In the rows, 128 means zero.
One turn moves each row of this set onto another row. After a few examples, where does it send each row asked below?
gapos: 144 134 128 111 106 119 142 141 137 141 150 138 141 116 142 135 116 150 108 123 118 111 127 124 124 125 135 105 93 115 144 157 122 131 141 111 135 145 148 123 123 147 135 117 150 125 115
meb: 144 132 128 110 104 118 140 141 137 143 148 135 138 121 141 135 112 149 106 122 118 110 130 125 124 125 138 106 94 116 145 160 121 130 143 111 135 149 146 124 123 149 136 118 148 124 114
lon: 123 137 148 129 131 123 124 122 136 113 132 173 116 105 129 145 148 157 109 118 133 103 122 127 108 115 131 110 138 137 112 131 131 150 123 124 123 134 126 131 113 132 136 132 121 127 135
sula: 143 134 131 111 107 122 141 144 136 143 148 135 141 119 141 137 113 147 104 120 121 110 130 125 126 125 135 102 95 116 142 158 122 128 141 110 136 147 147 125 125 148 135 118 153 125 113
faba: 131 132 142 130 121 126 120 129 135 113 131 173 116 121 126 126 144 153 120 109 115 109 137 126 110 121 143 114 139 138 121 126 130 160 128 128 119 129 121 130 118 121 150 127 124 123 133
fuzu: 118 125 135 137 118 101 134 125 105 124 141 120 122 141 116 132 138 116 122 117 143 113 79 122 123 127 125 131 114 137 141 142 118 110 135 131 133 150 138 136 136 147 140 118 118 134 136
zilaz: 142 143 122 108 135 139 113 171 130 106 119 140 117 145 124 127 137 105 136 131 127 123 133 136 114 138 142 129 135 140 112 130 126 132 147 148 143 142 129 132 135 123 143 110 127 120 119
Pon: 148 147 143 116 140 113 135 123 121 121 138 131 127 105 129 146 108 113 138 124 125 119 142 121 150 142 112 120 137 122 145 124 138 103 102 123 125 125 110 130 136 138 122 117 132 124 116
pufaf: 128 134 156 127 134 121 112 137 137 114 128 166 115 128 121 138 132 148 112 100 132 103 141 132 108 114 141 97 139 140 109 135 132 150 125 132 124 136 131 137 123 135 146 127 123 127 132
zun: 132 137 149 127 138 131 122 126 132 116 127 172 122 108 130 139 147 153 108 112 131 102 131 124 113 112 133 103 138 139 109 131 135 150 122 122 122 123 129 124 117 128 143 126 130 125 137
Roko: 143 148 144 115 138 107 136 123 121 116 142 130 125 100 128 147 108 116 135 128 125 119 136 122 147 142 112 125 137 118 144 125 134 103 103 130 125 132 108 135 135 143 116 120 127 123 114
vata: 134 125 134 135 126 118 139 121 99 132 139 127 135 146 120 124 143 109 124 112 139 117 85 117 135 129 124 127 114 142 137 135 129 113 134 117 128 129 138 122 132 134 155 114 138 133 143
Vali: 133 143 122 110 125 129 114 167 129 103 122 140 111 142 128 129 142 109 137 138 129 124 128 138 109 137 141 136 135 131 117 129 121 129 147 147 142 150 127 141 131 128 132 116 118 118 118
Talil: 146 145 148 113 134 108 129 130 125 116 136 128 124 113 122 140 98 112 140 115 119 118 146 122 148 143 116 119 136 121 147 126 136 107 104 129 123 130 110 136 140 140 125 116 126 124 114
Fimo: 126 122 130 136 114 108 135 121 98 128 142 126 128 148 119 122 144 113 126 117 135 117 83 123 127 130 125 136 113 136 144 135 123 114 138 121 129 136 137 128 129 139 152 116 127 131 138
Makab: 142 132 128 111 106 118 141 144 137 143 147 135 138 119 140 134 112 150 105 121 117 111 128 124 124 125 136 105 94 117 146 158 121 132 143 112 134 148 147 124 127 148 135 118 148 123 112
Bil: 141 133 126 112 106 119 141 140 136 141 150 136 140 116 142 136 117 150 103 122 119 109 124 123 125 125 135 106 95 117 144 157 121 132 143 111 136 147 146 126 123 150 133 118 149 125 114
buv: 123 130 138 137 131 120 135 131 108 122 135 113 137 138 105 129 127 117 119 106 128 110 80 115 132 128 133 121 112 148 135 147 126 116 134 141 135 140 134 122 148 138 152 108 130 136 136
vog: 129 129 154 129 126 114 113 132 133 115 129 170 108 133 127 134 138 150 116 108 135 107 141 133 106 114 138 106 138 135 112 132 130 149 126 124 121 136 131 142 113 136 141 132 119 121 134
Vut: 142 146 140 115 130 111 133 124 126 112 139 129 127 98 123 140 107 119 139 123 111 120 135 116 149 144 120 129 133 123 151 125 133 111 106 136 125 130 105 132 138 136 122 116 127 125 113
Fari: 145 144 139 116 128 113 134 121 121 116 140 133 126 104 126 135 110 116 143 125 111 122 140 119 149 145 118 129 136 122 151 120 135 110 106 127 123 125 105 131 135 132 126 117 128 123 115
mezo: 136 151 117 114 138 150 126 156 132 107 122 142 127 111 130 136 153 118 126 146 125 121 110 128 116 136 135 137 135 138 110 127 129 130 144 148 144 136 124 119 136 117 133 109 129 124 120
daman: 134 128 138 136 132 119 134 130 104 130 135 120 138 148 112 125 128 108 122 102 138 112 87 117 137 128 128 116 114 146 131 142 129 117 134 127 135 130 138 122 143 135 160 109 138 135 140
Gana: 137 146 111 115 131 143 127 153 124 109 128 148 121 117 139 133 163 117 132 152 126 125 114 131 113 135 130 142 134 132 116 122 127 127 144 138 140 138 126 124 127 118 130 114 128 118 124
Fabeb: 123 135 142 131 121 124 118 130 139 106 128 167 117 114 118 132 138 162 114 110 115 106 131 127 107 120 144 114 135 138 118 132 126 160 128 140 122 138 121 132 124 125 144 124 119 127 129
boka: 134 149 130 111 146 134 118 163 129 109 122 140 117 125 135 147 147 108 122 144 152 115 119 138 110 128 123 125 136 133 100 137 128 118 138 141 146 146 137 133 131 135 123 118 123 124 123
Ped: 142 133 130 112 108 120 143 143 136 143 148 134 138 119 143 137 114 149 106 123 122 111 126 124 125 124 134 104 96 116 145 159 122 129 142 109 135 146 147 126 124 151 133 120 149 121 114
lamid: 142 144 128 109 147 139 120 160 124 114 124 146 119 133 140 141 151 101 128 142 152 119 125 138 113 126 122 124 140 134 101 130 134 116 142 131 143 135 139 131 126 130 129 119 131 120 126
zopan: 116 132 138 137 125 111 137 126 111 121 138 113 131 130 108 136 134 120 116 114 137 108 72 118 129 128 125 127 113 143 135 145 120 111 134 140 135 146 133 127 142 143 142 114 122 137 135
mol: 142 141 146 113 129 104 129 128 121 116 140 132 121 114 126 140 106 115 142 121 121 120 145 122 143 145 116 127 137 119 149 124 132 106 104 127 124 132 108 139 137 142 123 119 126 122 114

boka -> mezo
fuzu -> zopan
Makab -> sula
Now find these:
Fari -> mol
Fabeb -> pufaf

One turn moves each row of this set onto another row. After a few examples, where does it send each row asked below?
Kuf: 103 170 101 126 130 115 152 101 132 133 123 135 157 124 133 128 141 134 158 141 130 138 107 124 103 131 106 143 122 109 137 150 167 129 126 131 129 138 119 158 126 123 146 154 125 143 134 115 129 102 128 114 120 126
fosu: 125 131 120 127 133 133 146 103 134 143 119 135 151 137 142 104 144 107 136 146 151 146 119 114 117 148 120 120 113 135 135 138 159 153 129 129 128 116 126 132 120 116 135 151 94 138 135 116 137 109 140 111 130 121
gosiv: 135 137 116 145 136 106 137 110 115 125 134 136 157 115 132 114 129 151 162 124 133 163 107 114 104 115 108 156 117 107 119 148 132 138 121 131 134 139 117 167 125 112 130 122 93 133 113 121 122 111 155 115 126 123
vud: 136 129 107 148 125 144 133 115 112 117 111 120 137 128 136 127 125 140 148 144 127 159 134 98 89 109 110 140 143 115 133 149 133 144 130 132 122 145 126 150 122 105 121 117 128 126 135 120 131 96 127 118 121 139
ligu: 142 125 129 136 154 121 129 122 128 148 113 123 134 125 140 115 149 138 139 136 117 136 106 104 95 137 116 142 137 111 116 145 150 117 133 107 112 157 155 121 124 115 135 130 108 126 133 113 119 112 128 128 126 129
Mak: 133 124 120 109 135 122 131 109 120 155 131 129 134 146 124 109 143 123 134 149 124 132 122 127 122 167 129 149 136 104 134 171 128 128 122 122 152 132 127 127 136 120 131 138 116 142 110 135 118 105 115 125 129 138
rili: 130 126 136 132 125 148 142 100 143 129 131 142 146 114 118 115 128 132 155 151 131 127 109 122 114 150 128 155 120 127 145 142 152 155 105 134 139 126 129 141 131 130 112 143 145 145 166 122 126 88 111 113 140 126
zego: 115 124 120 123 136 142 112 104 120 143 148 142 136 105 122 110 140 122 131 142 138 130 90 126 118 105 102 140 119 111 123 130 142 148 108 115 123 131 118 134 114 131 131 130 107 131 119 106 152 109 139 147 137 120
Mivi: 145 110 128 147 139 132 140 116 96 140 132 123 123 131 142 138 136 141 147 148 137 126 114 107 114 142 130 159 142 115 119 154 154 119 110 125 130 133 138 129 105 119 127 127 87 117 141 120 117 96 122 111 134 121
mup: 123 128 130 129 129 136 123 102 137 144 111 144 143 126 135 126 143 139 159 141 135 140 126 97 134 151 114 140 141 120 116 132 179 148 128 111 144 136 139 152 123 124 126 142 122 139 122 98 122 79 128 112 126 141
teli: 105 137 133 144 132 110 117 110 139 145 121 134 163 128 130 116 141 116 142 155 121 158 97 127 108 96 135 155 129 113 130 155 128 137 108 108 137 137 123 143 121 95 157 156 122 118 121 119 123 111 131 124 129 121
Beno: 113 121 125 129 121 143 117 117 121 129 135 128 124 106 120 113 139 121 138 134 113 141 87 119 136 117 106 153 129 100 116 120 171 155 109 111 128 129 132 145 111 130 125 131 93 136 121 103 112 113 129 137 126 116
sus: 114 120 119 134 117 145 105 122 125 132 131 147 113 121 131 106 123 110 135 143 124 130 82 138 108 116 100 156 126 127 140 140 162 149 110 117 137 118 116 160 110 125 113 132 131 126 119 111 130 103 123 140 125 124
Lurud: 152 124 116 136 127 144 136 112 138 133 124 123 120 116 117 107 130 122 156 131 120 160 131 119 100 134 125 151 141 114 115 130 167 146 132 102 123 129 138 170 131 107 126 125 111 137 125 126 115 105 159 109 111 136
gusir: 132 105 138 129 130 138 145 104 117 132 141 124 107 127 122 116 137 145 165 142 122 129 114 112 104 142 138 166 124 105 149 155 142 115 112 100 137 141 135 153 123 113 133 140 104 140 134 101 124 102 116 92 145 138
kazim: 126 119 126 135 100 143 121 110 114 119 144 141 108 104 124 113 130 111 133 156 137 154 95 115 106 112 122 152 104 104 139 131 149 163 125 116 134 123 127 138 119 125 126 135 107 136 138 106 129 100 121 134 136 129
denu: 130 117 127 102 139 134 128 111 135 126 119 131 152 135 125 132 144 147 129 114 114 157 118 126 89 161 134 159 144 113 116 152 141 134 98 121 140 139 114 145 138 114 138 160 129 127 120 120 110 107 108 130 119 125
mog: 115 110 109 130 118 146 132 120 123 130 125 147 110 128 115 129 132 123 124 153 108 143 101 123 122 104 100 153 115 108 143 128 144 161 109 115 113 125 111 152 126 131 128 141 117 118 111 107 134 108 127 132 130 121
vulu: 155 99 142 154 126 128 145 108 135 114 123 137 120 134 133 128 141 154 131 155 122 132 108 141 104 157 92 151 134 109 124 149 126 132 122 117 129 124 115 146 127 103 131 153 124 122 123 115 122 109 114 122 127 122
Mekas: 125 118 140 146 142 152 111 113 147 129 125 145 123 120 126 134 147 121 127 153 141 147 108 130 118 139 146 135 141 105 158 143 148 152 123 122 158 115 124 150 120 87 126 132 119 130 144 121 108 110 128 130 129 121
gek: 139 153 129 139 122 106 127 126 132 145 139 137 137 125 122 115 140 112 146 145 149 142 96 112 143 129 139 138 130 105 131 139 145 141 98 125 137 129 131 130 121 104 128 154 119 109 138 120 117 108 124 146 138 122
bitur: 128 140 128 125 114 129 127 112 125 154 138 126 141 147 134 123 136 125 155 117 112 137 106 119 92 151 145 168 148 110 111 157 132 124 128 124 160 139 126 132 117 109 126 153 124 130 132 120 127 102 106 134 116 133
nov: 134 126 117 127 124 114 136 103 138 143 143 130 130 134 148 136 132 135 144 106 136 135 100 133 95 150 121 154 120 121 139 164 139 124 104 127 109 141 126 162 104 110 129 128 120 111 130 97 133 119 124 119 113 110
mos: 114 124 146 128 118 140 139 117 145 123 109 139 153 129 122 121 159 153 149 145 115 146 102 128 99 135 121 161 115 133 124 141 147 157 121 123 152 136 114 154 137 130 121 158 112 130 135 120 123 100 155 98 139 109
gab: 147 97 127 121 122 129 131 106 142 153 129 138 150 126 127 130 138 131 134 117 124 150 110 119 101 164 137 166 124 104 133 144 126 142 115 146 148 125 121 149 121 109 123 151 109 164 121 132 119 111 112 127 131 124
nimup: 134 121 125 131 139 131 121 127 131 125 111 150 148 111 128 150 152 136 132 155 130 143 113 112 120 129 127 172 131 87 153 128 143 144 106 118 153 145 103 161 123 99 140 155 132 135 132 108 127 96 139 128 141 128
Simef: 110 113 114 152 142 154 133 109 130 134 113 157 145 132 130 131 141 137 156 151 117 150 128 98 118 118 145 144 114 135 127 150 146 141 110 137 118 130 126 156 117 131 137 142 112 146 138 114 121 91 121 102 128 120
Vus: 149 112 122 142 140 151 148 123 118 128 127 138 125 130 123 102 102 135 145 130 128 147 109 112 107 137 131 147 136 126 137 135 140 147 117 123 139 116 112 147 124 95 101 129 107 125 152 109 136 87 140 119 147 133
sasup: 143 132 107 132 128 131 145 100 121 119 157 117 134 122 118 95 120 129 142 119 148 147 134 110 123 137 110 133 125 114 116 146 149 142 103 121 117 127 116 155 132 99 128 128 109 129 132 110 130 114 123 121 127 119
dar: 107 143 123 125 120 137 116 123 127 128 123 150 127 98 126 122 125 132 137 139 115 147 87 137 100 111 110 147 110 107 132 130 149 143 120 119 129 132 111 155 93 129 131 143 107 116 125 90 127 103 142 137 134 125
Porit: 135 128 127 124 149 142 124 98 127 140 132 158 136 129 129 137 139 143 153 133 129 140 139 121 89 159 138 151 127 99 139 150 114 133 116 134 143 124 119 147 119 123 144 148 118 134 115 128 125 113 101 126 121 141
kozut: 115 139 117 159 128 126 134 104 144 145 133 156 132 151 131 116 139 113 160 128 116 131 88 139 119 147 122 157 117 116 110 149 165 153 126 124 140 116 116 164 126 109 131 144 106 144 146 120 123 99 137 112 119 112
sopo: 142 118 125 122 129 125 133 114 142 154 126 109 134 126 131 118 121 131 142 131 131 128 100 134 90 149 122 142 138 116 112 147 147 116 119 106 108 139 131 149 103 102 152 153 119 146 133 104 133 112 146 121 134 114
rov: 145 103 124 153 145 104 138 121 131 148 127 155 120 139 139 127 144 143 153 117 125 136 106 128 79 138 99 171 117 112 133 143 149 129 100 113 128 136 116 159 123 106 121 156 118 120 116 117 124 109 128 116 129 127
natad: 127 142 117 110 133 126 152 120 126 161 120 131 136 142 113 133 133 141 143 131 109 147 106 120 102 146 153 148 136 104 127 154 126 119 124 138 138 124 121 137 127 115 144 160 89 125 123 131 121 108 123 123 139 130
Temo: 141 130 112 150 119 153 127 114 123 123 116 121 141 133 113 91 135 137 140 140 106 133 116 122 112 127 102 149 118 132 123 154 123 133 94 138 122 125 105 154 113 101 133 119 112 122 125 126 134 115 136 106 128 121
bof: 119 132 138 125 130 128 134 131 135 139 148 138 135 124 133 129 148 118 153 154 127 136 128 129 143 118 148 141 139 99 127 139 153 129 122 101 154 136 129 165 122 113 133 150 105 120 115 123 118 110 147 120 122 114
dupo: 117 134 115 134 119 135 112 127 138 149 133 127 123 123 119 135 148 125 136 154 131 134 142 103 119 111 130 129 118 101 155 141 151 142 107 124 139 139 133 156 122 98 139 142 119 135 124 136 118 116 112 117 144 130
vumu: 135 135 141 130 105 128 117 112 148 147 125 137 155 118 123 138 128 123 134 137 109 130 95 138 122 135 130 168 134 110 132 126 164 147 91 112 147 117 128 161 115 91 152 142 128 107 130 120 122 102 124 120 122 126
vom: 152 122 115 121 128 127 119 118 127 151 118 137 139 149 132 131 137 113 133 128 117 147 122 126 94 158 146 179 120 117 107 151 124 152 107 121 126 136 122 136 121 119 146 155 113 120 131 141 125 102 120 123 127 129
vagal: 146 142 140 152 137 129 126 103 131 128 126 139 136 118 121 87 113 138 173 128 117 135 100 140 101 146 95 150 134 102 118 134 141 150 111 114 139 116 122 154 120 101 126 125 112 123 136 123 120 107 135 120 128 145
Gup: 117 142 121 141 121 128 120 103 133 132 121 145 139 154 121 124 152 144 146 138 130 119 116 115 116 139 97 147 113 120 113 153 142 167 101 127 130 135 106 146 147 117 140 145 125 113 141 119 145 97 116 113 142 120
pokiz: 138 130 118 132 128 137 119 126 124 137 116 135 121 138 127 124 155 140 145 133 117 150 125 119 112 171 135 155 129 112 124 152 141 121 119 133 159 128 123 151 103 113 130 163 98 140 103 128 98 107 115 118 127 140
Bekot: 132 114 130 136 131 146 121 122 135 128 135 155 156 136 137 117 158 111 121 133 119 132 105 112 118 125 138 155 113 121 151 130 142 140 83 121 144 130 111 150 133 93 135 140 124 116 132 114 144 119 117 126 122 113
Bufop: 116 118 126 130 113 154 132 110 123 116 144 144 113 111 113 130 146 140 135 146 128 151 87 121 110 105 112 149 137 114 133 122 162 143 124 110 145 121 117 152 133 124 116 146 117 127 112 99 137 94 137 142 128 128
gozul: 155 113 131 139 113 137 134 109 133 125 127 130 114 128 111 127 155 161 141 154 126 136 93 112 90 148 128 149 118 125 154 154 129 120 116 131 125 128 139 148 139 114 139 130 123 139 117 119 120 116 132 108 132 125
Bap: 105 127 120 127 132 147 109 112 104 112 132 137 120 105 125 122 131 123 147 158 133 144 101 121 104 96 117 155 128 110 127 137 164 145 110 109 124 125 128 158 123 140 150 132 104 126 122 120 120 107 121 130 128 127
kopo: 140 128 117 122 131 139 140 117 127 133 124 139 140 115 109 108 128 155 148 131 100 137 112 113 115 134 115 173 130 117 139 147 142 131 117 112 144 144 115 167 137 116 114 108 130 121 119 103 133 93 158 105 128 133

Simef -> rili
Porit -> gab
Now find these:
mog -> sus
Bekot -> vumu
gusir -> gozul
sasup -> Lurud

